500 stands for zero in the data rows.
Some points, each followed by its number:
[501, 549, 493, 453, 537, 491, 394, 483, 448, 363, 398, 392, 490, 484,
 521, 514, 421, 415, 465, 490, 467, 513, 540, 481, 569, 591, 484, 555,
 482, 610, 565, 586, 533, 429, 296, 472, 553, 328, 358, 402, 402, 474,
 304, 417, 492, 402, 372, 484, 379, 420, 532, 469, 442, 462, 451, 376,
 559, 391, 328, 388, 473, 437, 588, 582] 0
[529, 717, 568, 538, 363, 417, 522, 454, 491, 508, 399, 515, 475, 475,
 384, 352, 431, 510, 497, 508, 520, 607, 600, 632, 542, 586, 483, 545,
 507, 636, 541, 604, 543, 570, 385, 366, 415, 373, 468, 614, 636, 532,
 570, 537, 476, 517, 529, 539, 433, 550, 450, 538, 463, 513, 458, 437,
 460, 383, 374, 417, 401, 379, 543, 598] 1
[405, 331, 443, 316, 462, 479, 400, 407, 487, 575, 618, 561, 568, 339,
 438, 517, 486, 627, 549, 644, 575, 516, 481, 439, 522, 518, 551, 681,
 688, 715, 580, 491, 585, 452, 373, 425, 394, 536, 521, 605, 547, 558,
 507, 543, 412, 544, 460, 413, 455, 512, 461, 452, 520, 520, 550, 587,
 475, 658, 490, 560, 545, 527, 456, 377] 2
[524, 646, 607, 615, 508, 440, 459, 473, 423, 446, 499, 445, 440, 448,
 482, 355, 357, 464, 474, 495, 471, 548, 539, 590, 615, 555, 454, 514,
 556, 625, 589, 583, 592, 592, 331, 418, 368, 446, 463, 454, 449, 514,
 465, 453, 398, 496, 408, 430, 476, 550, 506, 462, 421, 467, 502, 379,
 404, 385, 404, 413, 457, 529, 645, 577] 3
[472, 571, 553, 824, 464, 585, 530, 474, 453, 490, 343, 572, 409, 414,
 380, 475, 614, 563, 701, 583, 584, 601, 503, 558, 492, 538, 412, 528,
 417, 340, 366, 542, 400, 528, 711, 547, 527, 650, 482, 585, 792, 479,
 684, 772, 708, 521, 610, 587, 596, 574, 576, 473, 436, 492, 333, 428,
 583, 339, 393, 451, 424, 320, 664, 695] 4
[444, 512, 521, 350, 643, 530, 385, 479, 420, 525, 462, 360, 409, 245,
 422, 449, 310, 508, 423, 649, 518, 566, 554, 529, 672, 700, 319, 497,
 643, 512, 554, 517, 709, 521, 446, 523, 407, 552, 712, 682, 643, 650,
 387, 568, 365, 473, 455, 483, 510, 450, 579, 455, 500, 403, 411, 318,
 355, 373, 369, 621, 641, 524, 718, 363] 5
[419, 350, 486, 364, 533, 386, 516, 500, 491, 600, 663, 450, 618, 375,
 537, 491, 323, 321, 378, 609, 506, 470, 568, 593, 608, 497, 641, 538,
 605, 623, 547, 449, 598, 419, 411, 481, 400, 468, 532, 477, 371, 449,
 382, 399, 291, 576, 413, 475, 505, 562, 485, 514, 447, 441, 570, 357,
 424, 436, 448, 504, 563, 594, 509, 386] 6
[500, 428, 382, 590, 391, 525, 478, 465, 511, 486, 470, 567, 391, 457,
 560, 454, 500, 536, 611, 475, 577, 491, 539, 527, 375, 355, 475, 446,
 316, 395, 482, 479, 439, 648, 409, 327, 482, 458, 335, 286, 414, 359,
 512, 382, 634, 430, 569, 513, 560, 644, 554, 500, 411, 530, 431, 500,
 626, 598, 709, 596, 524, 443, 379, 578] 7
[591, 417, 458, 450, 536, 421, 400, 480, 521, 542, 775, 542, 607, 584,
 737, 720, 567, 378, 438, 385, 490, 349, 448, 424, 481, 249, 625, 396,
 388, 444, 491, 300, 404, 534, 618, 607, 488, 542, 389, 452, 436, 447,
 499, 506, 517, 635, 515, 527, 574, 472, 433, 433, 485, 537, 749, 603,
 600, 730, 575, 458, 379, 595, 408, 540] 8
[551, 520, 556, 796, 733, 524, 618, 607, 430, 279, 422, 423, 568, 593,
 743, 618, 505, 441, 654, 460, 544, 396, 584, 454, 536, 355, 555, 390,
 443, 462, 566, 475, 493, 590, 369, 459, 542, 325, 277, 409, 470, 545,
 427, 559, 600, 647, 418, 508, 398, 360, 409, 425, 450, 452, 689, 587,
 622, 734, 685, 449, 448, 591, 476, 594] 9
[331, 320, 472, 236, 398, 480, 463, 381, 578, 666, 665, 572, 756, 552,
 393, 436, 496, 585, 367, 590, 475, 584, 477, 583, 509, 629, 355, 562,
 602, 437, 455, 535, 537, 370, 701, 612, 471, 686, 715, 462, 339, 552,
 494, 528, 376, 487, 511, 549, 598, 717, 657, 629, 755, 622, 503, 588,
 466, 519, 369, 557, 561, 389, 417, 297] 10
[609, 546, 493, 730, 711, 527, 691, 609, 418, 409, 480, 514, 323, 439,
 680, 655, 575, 532, 623, 584, 545, 432, 532, 473, 485, 346, 603, 459,
 501, 456, 496, 319, 505, 542, 777, 603, 545, 674, 526, 691, 729, 654,
 589, 593, 488, 601, 518, 314, 402, 446, 377, 462, 377, 430, 536, 392,
 391, 481, 660, 537, 581, 751, 529, 482] 11
[454, 394, 436, 312, 473, 472, 461, 434, 557, 490, 506, 554, 655, 543,
 494, 584, 571, 543, 481, 441, 457, 440, 402, 423, 448, 518, 490, 512,
 482, 606, 569, 573, 511, 454, 372, 430, 475, 365, 429, 562, 571, 568,
 476, 501, 566, 524, 475, 540, 415, 371, 503, 523, 534, 575, 521, 626,
 563, 570, 556, 536, 514, 425, 462, 499] 12
[503, 430, 428, 483, 413, 595, 611, 454, 712, 560, 542, 548, 445, 701,
 457, 606, 751, 579, 527, 367, 470, 477, 423, 454, 341, 499, 427, 403,
 299, 419, 433, 640, 442, 703, 493, 460, 556, 377, 359, 683, 808, 485,
 662, 689, 700, 491, 694, 593, 463, 431, 554, 486, 576, 638, 497, 770,
 728, 814, 722, 676, 473, 400, 327, 556] 13
[405, 439, 482, 440, 623, 488, 756, 606, 511, 454, 487, 460, 484, 419,
 478, 428, 361, 514, 549, 587, 516, 507, 554, 506, 611, 475, 602, 541,
 673, 770, 571, 573, 578, 524, 421, 469, 426, 437, 520, 716, 618, 611,
 506, 479, 410, 546, 456, 419, 356, 484, 448, 538, 419, 434, 549, 416,
 339, 402, 473, 428, 571, 603, 582, 467] 14
[435, 398, 539, 469, 542, 547, 644, 568, 446, 539, 565, 430, 394, 360,
 402, 416, 379, 496, 362, 601, 514, 555, 560, 541, 559, 565, 491, 516,
 513, 503, 478, 392, 451, 407, 446, 506, 416, 619, 689, 575, 509, 547,
 561, 745, 440, 599, 568, 532, 521, 618, 443, 490, 463, 543, 584, 528,
 458, 715, 592, 552, 504, 522, 415, 348] 15
[530, 470, 478, 632, 564, 545, 552, 511, 393, 415, 389, 516, 439, 612,
 592, 475, 472, 451, 438, 442, 475, 426, 415, 444, 397, 470, 555, 528,
 559, 719, 635, 571, 600, 534, 423, 441, 406, 409, 437, 563, 548, 547,
 514, 465, 511, 544, 478, 437, 357, 437, 465, 433, 370, 459, 486, 427,
 440, 339, 435, 425, 437, 502, 616, 561] 16
[554, 413, 436, 382, 633, 450, 452, 563, 470, 452, 586, 481, 705, 418,
 617, 452, 338, 355, 442, 442, 486, 478, 592, 394, 571, 423, 614, 538,
 634, 498, 501, 462, 445, 477, 318, 424, 493, 378, 389, 366, 317, 445,
 392, 394, 468, 523, 414, 425, 481, 426, 401, 516, 462, 371, 573, 432,
 438, 429, 427, 437, 410, 605, 466, 523] 17
[466, 473, 438, 399, 530, 495, 605, 600, 630, 573, 630, 524, 533, 747,
 595, 429, 370, 484, 438, 414, 464, 432, 483, 465, 464, 393, 479, 459,
 545, 395, 459, 426, 427, 421, 461, 463, 570, 616, 650, 443, 323, 504,
 410, 370, 449, 565, 506, 529, 607, 582, 529, 592, 739, 613, 672, 683,
 565, 650, 410, 394, 420, 503, 493, 506] 18
[658, 399, 334, 569, 467, 471, 278, 569, 438, 455, 529, 527, 573, 524,
 755, 615, 554, 346, 609, 442, 463, 424, 493, 404, 377, 294, 740, 517,
 408, 438, 527, 392, 431, 578, 371, 384, 574, 431, 274, 153, 391, 359,
 393, 297, 682, 408, 472, 432, 583, 417, 419, 427, 400, 396, 443, 416,
 598, 433, 529, 426, 452, 655, 440, 592] 19
New points follow, each followed by the numbers of its three nearest points above by angle, seen from the average point of the numbered points, nearest first.
[534, 660, 491, 592, 426, 470, 328, 392, 458, 443, 456, 431, 382, 400,
 478, 415, 419, 415, 404, 495, 460, 535, 492, 608, 508, 569, 461, 440,
 372, 372, 404, 468, 459, 510, 474, 464, 552, 448, 441, 637, 692, 500,
 533, 642, 567, 458, 525, 518, 501, 525, 570, 441, 429, 476, 430, 300,
 584, 406, 448, 495, 590, 489, 430, 467] 4 1 5
[355, 432, 595, 390, 573, 475, 629, 491, 504, 486, 433, 463, 532, 426,
 283, 407, 415, 515, 424, 491, 445, 537, 541, 573, 604, 674, 477, 625,
 703, 560, 485, 574, 536, 306, 434, 553, 451, 358, 576, 579, 369, 614,
 381, 449, 317, 508, 422, 548, 355, 460, 525, 502, 465, 420, 470, 394,
 362, 381, 332, 446, 554, 467, 676, 481] 5 14 6
[376, 344, 498, 455, 571, 601, 631, 633, 531, 508, 473, 472, 440, 416,
 446, 664, 659, 604, 620, 566, 514, 510, 430, 519, 526, 484, 427, 438,
 489, 357, 473, 518, 532, 528, 698, 532, 524, 586, 522, 362, 384, 480,
 428, 421, 447, 435, 486, 552, 640, 597, 625, 559, 494, 504, 413, 477,
 448, 529, 688, 646, 660, 572, 440, 409] 10 7 11
[448, 392, 398, 406, 516, 446, 506, 533, 581, 619, 641, 460, 527, 340,
 462, 640, 591, 631, 658, 723, 560, 539, 497, 509, 539, 471, 428, 515,
 542, 439, 501, 480, 612, 535, 547, 480, 489, 494, 566, 617, 581, 532,
 483, 474, 395, 438, 435, 409, 490, 545, 505, 501, 458, 421, 431, 349,
 446, 376, 478, 505, 629, 556, 555, 367] 5 2 10
[562, 742, 517, 663, 416, 431, 317, 480, 438, 396, 416, 483, 395, 397,
 490, 368, 371, 434, 500, 486, 405, 460, 421, 554, 589, 541, 518, 424,
 353, 384, 452, 462, 445, 515, 703, 578, 539, 609, 507, 514, 677, 480,
 566, 466, 542, 411, 475, 428, 478, 517, 564, 428, 412, 429, 397, 337,
 514, 413, 463, 429, 513, 577, 558, 541] 4 3 11
[438, 539, 523, 347, 422, 492, 421, 393, 498, 565, 404, 451, 450, 353,
 265, 310, 450, 647, 478, 636, 555, 652, 547, 626, 592, 793, 249, 562,
 592, 421, 464, 618, 613, 484, 564, 518, 416, 510, 631, 654, 658, 592,
 564, 681, 438, 493, 533, 566, 523, 521, 580, 506, 532, 510, 335, 410,
 410, 287, 368, 591, 569, 314, 662, 452] 5 1 4
[586, 485, 521, 616, 483, 570, 472, 523, 424, 481, 435, 483, 356, 336,
 449, 365, 435, 514, 433, 522, 563, 610, 597, 527, 471, 583, 484, 502,
 501, 592, 569, 543, 597, 591, 394, 408, 472, 462, 438, 623, 598, 489,
 609, 595, 552, 437, 586, 432, 472, 451, 411, 487, 505, 480, 392, 437,
 443, 360, 387, 478, 415, 459, 524, 507] 1 3 4
[480, 433, 453, 414, 377, 455, 418, 405, 565, 527, 590, 568, 612, 402,
 432, 318, 367, 475, 403, 438, 426, 479, 495, 543, 473, 516, 681, 634,
 543, 510, 450, 462, 418, 475, 349, 304, 459, 414, 370, 375, 396, 399,
 552, 404, 481, 474, 519, 470, 463, 608, 562, 536, 413, 479, 475, 442,
 539, 525, 575, 546, 539, 537, 404, 510] 7 17 6
[683, 752, 510, 459, 456, 454, 391, 433, 444, 366, 446, 544, 396, 457,
 562, 379, 411, 439, 471, 327, 442, 505, 643, 449, 601, 483, 626, 451,
 463, 443, 519, 422, 418, 599, 607, 532, 565, 463, 326, 385, 303, 475,
 528, 301, 544, 479, 496, 380, 532, 528, 471, 552, 433, 435, 524, 436,
 440, 456, 436, 413, 374, 645, 573, 670] 19 3 17
[597, 702, 516, 433, 508, 432, 501, 514, 374, 462, 374, 535, 476, 637,
 616, 630, 603, 457, 476, 464, 449, 456, 498, 459, 437, 406, 539, 426,
 479, 467, 515, 452, 493, 597, 689, 555, 494, 511, 492, 630, 714, 650,
 494, 477, 486, 549, 483, 409, 346, 443, 328, 553, 473, 442, 467, 487,
 341, 387, 420, 408, 354, 541, 678, 637] 11 16 4
[371, 522, 578, 497, 471, 575, 759, 508, 564, 501, 332, 523, 431, 753,
 369, 358, 484, 641, 442, 518, 468, 470, 442, 518, 397, 694, 409, 577,
 533, 372, 443, 632, 431, 463, 795, 591, 560, 523, 525, 449, 390, 468,
 544, 498, 479, 488, 549, 576, 463, 624, 609, 609, 462, 504, 328, 488,
 475, 331, 388, 476, 580, 309, 716, 591] 4 10 1
[420, 450, 622, 556, 543, 568, 601, 557, 490, 519, 361, 481, 481, 663,
 417, 416, 441, 557, 446, 483, 487, 504, 484, 421, 436, 569, 300, 517,
 551, 303, 478, 564, 495, 424, 725, 680, 602, 649, 690, 497, 524, 537,
 474, 444, 470, 436, 490, 569, 435, 423, 547, 472, 571, 470, 371, 549,
 453, 517, 709, 768, 756, 489, 418, 425] 10 15 5
[491, 379, 412, 342, 395, 489, 441, 337, 644, 726, 777, 622, 710, 748,
 475, 451, 539, 455, 408, 382, 442, 560, 499, 540, 492, 520, 447, 495,
 447, 392, 420, 440, 473, 457, 673, 622, 600, 591, 564, 596, 521, 563,
 514, 467, 485, 495, 496, 488, 488, 459, 517, 469, 736, 645, 569, 650,
 533, 551, 439, 569, 455, 437, 367, 444] 10 18 8
[554, 709, 562, 495, 469, 484, 378, 393, 501, 466, 418, 474, 417, 577,
 507, 731, 735, 567, 544, 504, 525, 497, 424, 467, 476, 488, 384, 470,
 419, 362, 447, 482, 466, 456, 747, 638, 566, 631, 558, 485, 468, 429,
 476, 465, 468, 410, 490, 536, 449, 393, 523, 430, 452, 497, 405, 398,
 498, 395, 482, 531, 664, 533, 594, 569] 4 11 10
[430, 400, 476, 412, 589, 465, 562, 610, 513, 542, 617, 457, 481, 567,
 570, 566, 469, 457, 447, 577, 496, 489, 408, 475, 552, 411, 539, 475,
 540, 791, 612, 471, 618, 441, 363, 446, 409, 437, 496, 468, 300, 542,
 327, 371, 340, 469, 423, 470, 495, 646, 529, 585, 476, 509, 514, 321,
 384, 375, 410, 415, 466, 590, 676, 475] 6 14 3
[566, 416, 414, 513, 510, 521, 616, 596, 569, 555, 608, 490, 417, 483,
 556, 461, 488, 450, 520, 521, 559, 513, 664, 534, 605, 444, 533, 479,
 429, 379, 464, 331, 390, 480, 569, 539, 553, 665, 567, 612, 764, 473,
 507, 544, 571, 481, 463, 474, 418, 481, 394, 429, 506, 512, 638, 748,
 715, 835, 637, 497, 390, 525, 352, 509] 13 15 8
